(in the rows, 128 means zero)
The rows of R fall into several groups, and each row is roughly a mix of its group's hidden directions.
R:
[[135 164 164  76 133 144  92 119 119 125 119 186 151 110 117]
 [130  75 117 149 179 154 140 127 103 150 144  71 116 132 123]
 [172 113 146 125 112 155 146 122 106  91  68 159 163 125 128]
 [111  92  94 179 154 148 120  83 120 158 101 116 161 137 134]
 [110 133 113  81 150 116 164 154 146 145 130  99  60 121 121]
 [118 138 110 154 132 125 214 142 114 149 119 148 166 133 121]
 [148 127  97 134 140 152 112  99 119  91  98 195 127 165 115]
 [101 133 148 124 105  93 125  93 130 156 109 150 133  57 153]
 [ 69 124 157 137  94 124 163 154 148 124 145 105 125 179 143]
 [126 122 107 153 141  97 158  91 137 135 154  50 134 121 125]
 [170 125 130 139 109  86 107 203 132 127 105 148 134 124 152]
 [140 146 137 108 138  93 123 104 144 139  68 100 127  69 151]
 [ 88 127 105 139 148 137 121 156 104 116 157  64 127  80 120]
 [157 114 152 120 104 112 168 190 106 149 161 115 148 117 157]
 [158 147 165 109 111 117 160 105  82 120  81 138 135 138 173]
 [143 148  79 151 154 150 118  97 137 108  88 158 144 177 116]
 [122 140 138 129  97 157 139 158  90 180 139 139 184 105 149]
 [120 138 137 158  96 157 137 152 114 128 123 156 121 200  88]
 [123 132 114 127 150 169 108  65 115 105 134 117 187 111 114]
 [157 137 111 137 124 114 176 178 146 113  68 105 110 130 145]
 [198 131 170 121 111 132 114 140  97  91 126 155 148 138 102]
 [134 138 132 127 141  97 162 123  83 144 133  64  90 146  98]
 [107 144 152  94  73 141 137 156 124 133 174 175 103 127 140]
 [103 161 129 122  98 189 109 137 129  93 100 175 129 154 127]
 [137 133 124 132 137 100 140 105 162 155  91  60 110  92 147]
 [152  96 135 123 113 113 145 193 146 136 172 132 117 155 169]
 [100 126  88 137 160 150 106 121 112 157 135 145  86 190 126]
 [135  93 136 113 168 115 109 142 123 101 177  85 101 165 104]
 [137 118 113 158  97 119 131 172 120 170 162  89 175 117 107]
 [142 141 144 121 128 106 121 106 160 132  70  82  88  94 150]
 [115 161  90  91 149  90 108  91 166 143 157 112 133 103 107]
 [157 132 142 134 120 154 109 139 105  80  66 169 141 149 143]
 [166 100 133 158 190 127 117 165  92 125 127  97 121 103 138]
 [119 151 106 111 165 111 175 121 157 150 147  74 116 105  98]
 [159  73  98 113 103 144 117 150 150 104 178 152 104 144 117]
 [104 157  88 124 124 161 126 111 149 136  99 180 147 164  89]
 [135 187 139 122 149 108  96  77 143 130  93 106 150 148 105]
 [137 183 121 152 155 114 127  95 145 126 105 107 172  77 117]
 [125 112 117 143  78 149 143 137 139 129 130 170 117 199 154]
 [160 127  98 129 182 123  81 114 117 153 177 113 107 120 109]
 [ 97 138 128 158 164 156 125 163 119  97 119 170 157 109 176]
 [ 96 129 149 152 179 169 152 107  92 118 142 131 155  96 101]
 [124 135  96 108  68 145 144  87 168 121 124 164 116 162 131]
 [124 113 122 165 136  90 169 123 133 156  67 104 102 111 151]
 [110 101  97 130 162  74 126 143 120 171 136  97 129  84 110]
 [123 162 106 125 124 159 143  57 148 138 112 125 140 141  79]
 [189 134 144 113  78 123 169 101 123 129 153 139 113 106 159]
 [108 155 134  76 121 154 153 133 138 139 112 160 140  60 133]
 [ 92 114 129 193  91 141 167 122 155 158 150 134 103 125 125]
 [162 135 137 132 118 165  83 124 125  89 139 127 144 197 123]
 [ 77 139 124 148 190 126 137 113 107 148 128 117 167 106  92]
 [137 159 150 125 112 141 130  79 119  95  60 153 146 123 147]
 [106 145 110 158 114 143 166  98 121  98  76 173 159 117 129]
 [122 128 103 112 157 131 153 107 135  93 150  56  91 135 109]
 [113 139 125 126 194  90  90 108 149 132 147  83 122 102 135]
 [174 139 145  78 110  88 115 108 147 130 170 143 117 109  92]
 [ 88 121 126 124 117  92 129 152 134 145 157  51 122 121 156]
 [ 97  87  89 124 142 142 144 180 129 146 178 107 108 117 143]
 [163  60 103 124 129 133 164 117 131 100  98  95 146 130 152]
 [106 106 111 124 166 158 151 144 136 163 187  99 112 115  94]
 [ 75 142 126 121 142 130 103  70 141 150 160 162 118 117  92]
 [151 135  99 129  93 118 125 103 143 118  87 189  96 151 159]
 [136  76 116 174 141 109 143 153 105 128 109  92 118 128 181]
 [ 99  81 130  98 112 102 138 147 125 181 151 117  94  89 127]
 [139 101 129 148 189 151 165 122  98 117 135  75 115 130 103]
 [ 80 144 146  99 126 109 109 167 132 146 186 113 125  87 120]
 [140 126 154 129 138 164 118 206 109 157 109 158 126 118 102]
 [184 127 138 130 111 142 187  95 100 141 127 100 139  92 134]
 [211 148  97 150 153 125 120 113 154 111 113 108 128 126 145]
 [ 99 139 125 107 177 106 119 116 132 138 138  83 122  59 120]
 [ 77 126 134 111 171 114 143 116 147 129 158  69 100 102 126]
 [124 158 136 129 142  70 114  98 157 134  75 125 106  87 123]
 [142 131 141 171 175 150 158 121 119 152 110 104 152  69 127]
 [124 134 131 184  94 135 143  77 125 132 150 125 173 170 133]
 [ 82 115 102 110 105 118 112 114 130 141 112 166  76 175 149]
 [141 112 115 112 168 133 130 183 127 104  80 126 101  79 119]
 [132 108 134 111 141 159 163 147  97  97 186  90 100 152 116]
 [156 122 112 175 158 126 129 118  96  62 120 148 152 102 140]
 [141 121  86 103 148  82  92 135 129 140 150  78 107 150  96]
 [108 162 135  96 127 141 103  90 151  96 135 135  72 163 101]
 [109  93  94 164 151 169 148 138 117 105 118 164 128 155 173]
 [153 141 139 176 164 189 148 105 106 100 104 122 146 114 129]
 [150  91 150  92 174 150  95 125 139  79 167 138 123 129 132]
 [ 99 120 161 121 102 155 148 152 155  84 102 145 159  88  98]
 [106 138  98 138  90 119 134 150 139 110  85 193 114 162 141]
 [106 147 132 142 144 155 131 121 119 133 118  97 146 211  95]
 [164  97 137 122  60 127 156 157 123  95 107 151 146 148 133]
 [ 64 107  78 122 111 156 140 158 136 148 125 143 102 122  98]
 [186 129 117 125 125  93  82 131 118 119 160 148  94 172 125]
 [170 113 169 109  92 152 137 160  85 109 138 155 158 150 128]
 [110 135 123 124 163  95 165 127 140 139 169  92 107  80  90]
 [164 135 135 134 160  99 141  99  94 118  65  89 147 117 131]
 [141 160 138 129  78 139 147 143 163 119 118 186 158 164 132]
 [150 122 138 148 128 122 168 164 129 108 170  81 143  74 115]
 [159 114 128 108  72 150 149 130 118 104 105 193 116 143 145]
 [105 131 108 143 179 110  80 125 152 131 161 109  95 168 109]
 [158 105 141 117 175 178 115 135 100  91 108  95 101 148 119]
 [156 101 112 125 106 156 140 173 131 115 144 191 112  88 138]
 [148  94 112 132 137 171  88 142 145 125 147  69 104 164 132]
 [104 156 125  95 153 107 112 138  98 148 116 118 123  53 105]
 [169  91 142 123 104 161 158 129 134  92 105 138 176  91 130]
 [143 113 141 179  93 101 119 151 147 153  73 141 116 126 165]
 [184 140  90 100 122 149 118 106 177 112 152 138  97 133 153]
 [160 135 138 164 107 128 160  97 144 126  77 123 179 118 160]
 [177 132 129 121 107 137 168 101 102 118  75 138 137  78 119]
 [152 126 168 113 127 174 118  88 122 145  80 168  97 117 131]
 [118 123 111 130 140 152 111 116 118  84 128 151 121 212 143]
 [158 123 147 126 103 142 112 123 128 147 129  99 114 210 161]
 [111 102 105 154 178 181 121 121 136 149 167 104 129 155 102]
 [ 96 150 133 103 109  94 124 121 153 156 202 135 106 127 107]
 [ 68 155 132 150 168 137 114 121 132 163 152 109 111 176 131]
 [110 106 150 112 111 179  93  81 127 135 112 117  82 139 159]
 [120 133 141 135  53  92 105 127 141 130 111 162 122 130 175]
 [128 103 162  87 117 141 137 151 105 110 187 131 102 171 147]
 [ 99 156 123 143 147 109 123  55 123 130  91 106 151  95 115]
 [121  93 166 139 134 168 148 147 125 101 155 106 147 191 118]
 [140 123 131 120 162 126 126 171 152 115 127  92  54 124 101]
 [211 113 135 132 122 106 138 125 138 134 119 159 120  79 132]
 [124 130 146  71  87 130 124 113 155 151 170  92  87 120 127]
 [159  87 120 122 142 133 134 157 103 135  77  89 136 106 176]
 [111 157 103 122 128 123 124 123 151  86 178  86 142 181 140]
 [ 85 146 144 153 169 149 103 126 159 116 155 122 107 164  82]
 [127 128  90 143  97 133 166 136  81 194 116 111 135 140 143]
 [113 168 140 169 129 140 115 159 126 113  66 142 168 143 152]
 [124 106  96 132 165 141  94 136 124 148 186 118  95 174 112]
 [126 145 145 119  94  77 148 145 135 179 145 148 163  90 150]
 [ 85 136 111 136 113 153 148 134 137 138 185 178 127 157  93]
 [127 122 113 126 163  66  93 137 137 139 143  70 143 100 139]
 [ 97 171 151 119 172  92  91 152 130 150 118 102 159 154 118]
 [183 102 126 125 102 137 161 113 104 104  70 144 152 132 151]
 [125 138 151 164 197 138 127 108 105  97 133  97 151 122 165]
 [151 110 119 137  54 142 155 161 113 138 110 157 165 134 139]
 [161 140 113 138 144  82  92  96 119 119  95  69 119 103 128]
 [114 156 101 159 108 123 144 129 106 186  80 122 165 105 138]
 [159 121 131 155 111  92 135 107 128 120  83 155 137  66 162]
 [106  91 124 128  76 118  85 150 133 162 137 157 108 130 174]
 [143 129 128 177 177 104 151 106 113 104 128 127 172  83 142]
 [100 160 130 139 153 129 121  66 116 129  90 130 158 154  85]
 [107 170 142 110  93 127 114 161 120 150 172 159 108  93  91]
 [122 142 134 143 102 185 144  69 112  90 102 148 132 139 104]
 [184 154 101 123 151  80  95 140 152  94 150 113 136 134 146]
 [125 130  98 145 178 105 169 146 133 114 160  91 124 113  77]
 [ 84 129  78 152 121 110  99 103 147 135 158 165 166 122 104]
 [165 181 133 101 133 122 106  86 153 124 129 133 135  77  96]
 [114 125 171 135  93  90 149 123 130 163 145 125  64 144 150]
 [ 82 163 170 146  94 112 145 170 119 148 142 101 149 146 107]
 [126 139  99 125 124  62 100 156 121 142  96 105 144  81 112]
 [151 127 165 137 123 163 114 147  94 104  99 187 166 111 131]
 [133 108 107 120 127  75 138  93 141 137 158  82 114  76 147]
 [132  91 140 107 130  72 134 115 115 107 196 107 116 145 135]
 [ 83 116 110 141 175 119 130 170 118 165 129 125 144  73 131]
 [173 126 121 157 136  74  95 146 141 146  87 104 151 152 146]
 [163 115 116 147 135 187 110 124 121 109  81 113 166 162 147]
 [118 142 136 145  79 125 119 148 134 134 103 209 151 130 144]
 [141 141 145  96 147  78 132  85 141 146 176 108 141 122  86]]

Here is one row of each group, with its name. Which group are the others in?
[118 147 134 142 188 112 107 116 129 148 165  68 126 110 100] => L
[175 118 137 114 157 176 144 147  88 100 102 108 155 160 137] => Y
[114 146 125  84 168  89 105 108 145 121 182 154 136  95 126] => K

[ 74 131 157 109  98 145 116 148 104 154 118  94 110  81 104] => K
[165 148 143  87 100 153 103 138 128 104 115 123 125 193 155] => Y
[131 145 132 159  99 165 109  65 165 137 104 103 157 126 144] => Y
[134  96 119 120  63 115 121 166 136 129 105 148  94 154 168] => K
[141 100 131 124 102  55 142  96 140 145 137  86 116 116 155] => K
[138 134 184  80 109 153 107 129 102  96 117 152  88 117 147] => Y
[181 151 172 126 135 126 108 195 128 136 121 142 137  98 127] => K
[166 120 160 115  93 164 105 163 102 101 115 155 140 160 160] => Y
[ 86 101 118 115 115 138 132 153 140 149 191 121 110 169 163] => L
[156 128  93 158 143  91 136 114 150 177  75 102 141 145 122] => K
[102 150 111 145 173 112  65 125 153 135 150 138 100 163 114] => L
